One vector is turned by the same rotation once a step. Each row is the vector after some number of steps, and that number follows the row.
The counts run from 0 to 503.
[ 93  80 127 166 121 144 157 112 149 149 121 156 133 120 113 118 152 130
 127 120 118  98  86 151 142 141  87 106 149 144  82 112 120 131 131 106
 133 147 120 117 119 136 165 116 143 130 135 100 130 110 110 121 172 136
  54  77  93  62 112 129 110 118 183 113 160]  437
[127 124 127 146 128 176 125 145 133 149 101 150 121 166 127  85 121 155
 121 117 121 100 105 169 140  95 147 120 148 124  98 117 119  92 130 161
 166 120 134  95 137 176 114 159  63 139 145 101 144 118 124  75 167 188
  81 119  74 112 136 138 143  98 151 144 129]  388
[103 134 111 124 123 147 165 172 163 153 156 118 114 142 144 171  97 129
 106  99 114  88  99 119 143 166 134  68 177 148 132 151  79 113 129 135
 136 131 130  74 154 140 167  95 126 139 146 119 106  94 137 128 165 162
  79  99 134 150 173 134 118 133 133 110 147]  91
[107  83 109 119 152 176 155 158 136 190 142 129 125 150 130 108 104 145
 128 115 124  89  82 158 133 136  86 115 183 143  98 167  90 148 111 167
 106 126 130 114 136 157 145 139 114 139 124 116 132 134 115 118 145 164
  70 127 116 106 155 105 142 130 172  72 126]  182
[106 135 130 120  92 148 176 146 142 151 165  99 156 138 150 140 102  48
 120 124 110  92 117 173 147 144 107 113 113 161 126 132  61  93 152 118
 117 104 121 103 143 133 126 133 123 139 115 137 134  81 186 144 175 166
  80 106 123 155 153 127  97 121 139 120 137]  460
[129 141 110 140 126 125 141 101 138 124 111 115 139 143 186 156 157 118
 110 114  88 135 140 143 155 184 139  75 128 155  77 129 114  91 193 125
 142  96 138  96 143 125 172 118  84 120 132  99 146 110 165  88 163 126
 103  97 123 127 145 132 144 114 156  72 148]  259
[117 125 127 158 101 126 120 112 142 121  76 130 123 120 123 115 154 130
 129 117 119 104 126 167 158 128 126 104 131 136  92 135  99  83 184 148
 174 130 164 115 151 163 162 122 115 125 130  79 140 122 123 106 176 113
 110  96  96  84 106 106 131 147 195  65 120]  5
[106 127 139  86 163 160 152 166 122 157 158 100 128 172 151 121  76 152
 113 111  98 114  86 173 127 153 125  89 177 151 145 134 101 104 137 140
 110 112 122  81 138 149 151 118  96 107 145 133 138 114 131  95 168 186
 115 132 111 137 178 123 138 100 125 105 121]  299
[ 83  59 120 149 131 161 178 131 162 168 100 142 142 148 135 100 107  97
 106 122 129 127 107 161 146 172 113 122 161 147  97 117 105 134 136 183
 121 169 138 134 132 137 140 182 145 157 139 104 141 115 148 141 149 145
  73 117  89 115 144 131 118 159 160 126 109]  186
[129 133  92 145 108 158 129 110 141  92 108 102 111 124 182 155  97 116
 138 129 103 113  81 132 171 195 120  90 189 147  94 122 122 102 149 108
 115 118 132  80 120 122 105  94  89 118 101 114 119 135 177 114 133 153
  90  96 134 127 118 141 135 100 155 137 120]  263
[ 86  73 144 174  90 168 172 118 149 137  90 127 142 146 143  96 147 144
 126 117 140  99 117 156 118 159 155 110 131 166 113 111 120 101 146 151
 151 151 110 118 110 131 160 122 126 139 152  73 135 113 120 122 138 126
  37  81  92  95 127 133 118 106 151 154 127]  440
[111 106 118  93 172 162 165 148 130 152 164 112 134 167 141 138  85 138
  97 132  94 114  85 144 144 157  94  89 179 156 122 162  78 126 139 117
  85 131 123 100 129 146 150 124 120 102 120 122 119 111 125  96 172 180
  96 122 118 106 167 105 130 127 142  81 121]  301
[126 113  99 122 138 163 156 133 166 143 125 153 130 167 155 108 168 147
 108 118 103 131 138 127 149 121 111 103 132 151  87 155  81 107 169 170
  97  95 150 105 148 153 158 117  76 106 112  87 105 116 156 115 156 160
  85 111 143  83 144 129 155 148 159  70 129]  153
[122 117 100 102 124 161 142 137 159 101 132  90 130 159 174 117  90  96
 141 137 120 105  94 133 170 188  96  71 172 150 133 158  88 118 153 157
  83 118 145  95 157 146  97 113 107 131 103 110 114 148 201 143 141 155
  96 105 135 151 128 129 129 126 143 119 116]  144
[115  90 109 118 154 176 148 169 128 183 142 112 121 146 137  98 100 161
 135 117 123  93  87 164 124 124 107 116 189 135 117 156  99 136 109 173
 115 117 128 104 130 173 139 131 108 136 134 114 134 130 114 112 138 165
  75 132 110 122 158 112 152 117 160  78 127]  181
[111 146 119 180 106 170 126 177 150 111  92 164  97 141 139 127 131 126
 118 132 123 106 105 178 152 176 111 136 166 139  70 141 122 105 146 132
 170 140 160  85 147 126 140  98 122 136  77 119 121 122 142 122 139 151
  91  69 137 125  92 127 120 112 146 165 116]  56
[101 112 129 134 150 169 151 181 135 177 126 105 126 156 125  84 107 143
 151  96 124  94  88 206 118 126 117 116 169 127 130 133 106 114 134 181
 131 109 130  83 149 182 144 141  94 131 137 122 154 130 133 122 154 158
 102 132 104 153 141 131 145  94 153 108 126]  179
[ 82  86 122 172 104 153 163 101 169 136  82 143 130 164 150 129 127 109
  99 135 123 150 125 142 127 176 143  94 151 147  92 102  95 125 158 124
 156 140 137  83 129 142 146 124 131 105 111  94  96 106 151 117 168 141
  83  89  93 113 121 159 108 110 141 175 124]  425
[121 124 106 146 105 150 121 165 158 100 110 151 109 125 133 110 155 119
 151 122 105 115  78 165 183 135  83 118 174 117 103 111 125  70 147 146
 122 143 152  78 161 152 127 113  84 134 107  94 122 146 169 150 163 133
 117  89 121 118  91 140 146 128 170 129 101]  161
[ 91 132 117 137  93 168 150 136 134 115 155 125 145 126 137 163 124  84
 105 113  97 113 129 158 127 104 123 117 134 163 122 126  99  64 154 100
 145 105 113  67 144 137 132 105  71 119 134 113 111 108 174 126 194 146
  86 110 111 119 145 159 105 128 146 129 151]  103
[150 113  95 126 121 186 129 133 115 170 117 157 129 162 143  94 108 153
 118 130 120 100 119 156 117 107 139 124 150 128  81 162  98 107 142 148
 165 111 133 112 155 173 117 155  78 137 111  88 136 121 114  63 152 172
  61 113 100 104 150 109 150 108 153 107 125]  390
[ 94 114  97 158 108 155 152 152 154 153 136 115 100 130 119 142 104 149
 144 104 114  83  70 137 122 132 115  97 195 134 109 144  98 139 110 112
 140 117 115  69 124 151 140  93 111 123 129 119 108 112 105 125 149 160
  49 101 102 103 135 139 124 106 171 107 159]  434
[105 100 125 125 107 173 188 108 157 109 123  83 141 141 180 135 135 119
 151 121 132 121 105 111 150 164 129  84 149 184 144 131 104  99 149 159
  92 102 123  95 104 117 122  94  93 124 138  96 116 132 184 132 132 164
  65 106 136 100 149 134 141 120 143 118 122]  471
[108 131  97 158  96 163 137 163 151  95 110 135  97 135 148 103 114 132
 134 137 119  75  71 172 153 204 119 127 184 151  92 130 112 114 160 135
 126 174 140 111 139 109 128 102 117 139 111 109 131 126 147 131 109 145
  69  88 126 130 111 131 128 106 160 145 125]  278
[107 121 139 118 131 156 149 172 138 183 139 108 145 141 144 138 117 109
 132  84 129 120 118 182 139 143 134 109 162 133 123 124 105  59 134 169
 148 103 137  64 150 172 166 156  98 162 155 116 148 127 165 144 172 137
 128 128 118 170 153 128 139 124 134  93 103]  193
[113 107  97 112 130 161 137 132 156 113 126  87 133 163 183 114 102 105
 134 137 127 112 113 143 155 202 114  67 171 147 144 148  87 117 166 162
  80 114 145 101 154 150 102 122 108 121 107 104 122 133 200 140 133 147
  93 107 107 159 143 141 134 124 141 113 123]  143
[117 110 140 131 105 161 155 172 139 181 136 131 155 146 145 125 133 102
 126 113 128 114 122 199 160 141 129 123 133 136 103 132 106  49 134 165
 145 128 147  81 159 163 171 153 131 163 116  95 138 138 165 149 164 137
 121  99 152 149 133 106 142 132 129 117  79]  191
[ 96  98  80 150 126 151 148 122 174 114 112 135 120 148 165 115 146 113
 110 114 105 142 147 129 143 174 115  95 172 155  91 136  95 114 193 168
 114 119 138 107 154 131 154 123  79 120 130  94 125 127 185 144 142 111
  94 122 104 138 140 172 141 156 176  90 158]  156
[105 105 125 115 152 178 144 177 131 182 133  98 126 156 127  79 100 164
 149  99 119  97  81 183 121 130 115 116 181 136 128 149 103 126 126 182
 124 106 126  98 138 181 143 140 105 132 137 112 146 126 113 117 138 173
  89 132 103 138 151 124 149 105 155  94 116]  180
[110 146 122 119 126 151 149 150 157 133 110 126 128 140 141 142  89  68
 112 114 116 116 120 150 176 116 131 106 132 130 121 133  90  77 143 155
 141 128 140 101 157 152 104 170 105 140 140 126 122  98 188 119 202 192
 117 121  83 131 142 134 110 159 153 127 111]  357
[ 84 124 122 136  88 181 133 154 119 104 131 122 140 117 135 127 123 105
 106 121 113 105 141 197 117 111 109 142 145 164 120 162  99  44 172 120
 154 122 139  77 139 154 143  95  69 114 115  95 112 141 151 129 175 113
 111 111 130 105 131 131 123 131 163 116 110]  325
[156 142 126 135 116 129 147 112 149 138 112 145 122 155 174 156 159 139
 105 120 105 120 116 127 171 149 152  84 124 142  67 128  91  80 172 128
 146 109 149 104 142 138 178 119  93 128 114  82 120  97 147  76 160 157
  86  93 140  99 156 111 149 114 148  86 115]  257
[ 94 103 168 139 141 142 178 111 156 116 123  83 146 157 175 123 156 130
 146 116 127 123 111 125 155 179 120  58 127 173 143 114 116 104 168 171
  87  95 130 107 113 132 167 100 102 116 147 109 143 118 171 123 141 149
  86  97 113 108 148 141 136 108 156  97 140]  469
[130 143 134 134 123 163 145 171 135 129 122 108 130 127 155 140 102  71
 163 124 128  82  79 165 207 167  85 121 161 150 110 155 126 117 124 171
 130 126 149 116 141 136 115 147 132 185 120 134 165 132 181 131 148 193
 102  92 123 119 123 108 128 138 155 107 101]  27
[105 147 141 157 136 157 149 142 151 115  98 129 113 151 136 103 125 136
 125 116  94 114  82 169 152 114 125 115 147 145  90  80 118 100 152 125
 142 107 135  79 119 127 127 121  66 102 129 134 132  94 140  78 173 198
 102  99  92 104 124 150 131  75 140 152 133]  268
[114 123 139 129 138 169 153 167 125 140 144 134 121 157 140  90 119 181
 142 110 105  84  73 176 126 126 140 124 169 161 114 113 122  83 140 160
 129 138 109 103 116 114 151 128  72 136 162 116 164 119 110  78 135 188
  78 120  95 110 169 123 153 101 136 120 128]  284
[132 122 139 115 127 131 126 161 143 141 122 131 111 135 125 113 124 127
 143 117 127  61  97 143 166 142 125  72 141 128 132 153  91  94 150 166
 133 172 156 137 163 175 160 125 151 150 141  81 130 111 124 118 183 147
 100  95 108 114 135  77 128 152 172  72 113]  346
[ 94 146 118 121 117 150 165 184 156 150 165 107 123 142 149 176 107 120
 115  90 114  96 117 135 130 161 149  90 170 161 137 144  80 113 136 144
 138 120 124  68 152 138 172 113 118 149 146 133 122  89 151 137 168 163
  88 110 124 157 181 139 115 129 118 115 154]  90
[119 148 124 114 122 140 141 153 162 128 103 124 117 160 139 136  87  88
 113 106 116 107 122 127 168 117 148  84 129 123 117 131  78  84 146 162
 151 135 160  97 151 166 112 170 104 137 131 122 106  94 172 115 196 196
 118 119  81 131 153 132 119 152 150 131 110]  358
[103 139 115 135  92 142 173 135 165  99 136 127 124 128 140 141 143  65
 127 110 100 117 105 137 183 117 111 123 129 156  99  93  89  58 156 131
 117 125 127  84 130 111 113 129  81 140 119 124 116  94 195 143 174 174
  92  99 115 109 130 142 119 143 159 122 131]  475
[151 152 143 133 116 133 145 137 144 160 105 121 127 157 154 122 123 120
 122 131 123  73 108 152 160 163 147  83 107 140  93 138  71 120 168 144
 149 134 154 134 156 156 176 132 155 137 108 103 132  84 124  77 164 171
  72  84 127 127 131  78 131 101 153  84 124]  242
[101  89 170 136 128 186 177 145 145 141 111 129 139 173 153 111 107 124
 104 151 141 111 111 160 130 185 139  98 139 174 129 134 109 101 137 146
 138 150 140 107 126 137 151 117 153 136 111 101 112 116 149 113 158 175
  65  82 136 115 157 107 107 103 111 188 100]  84
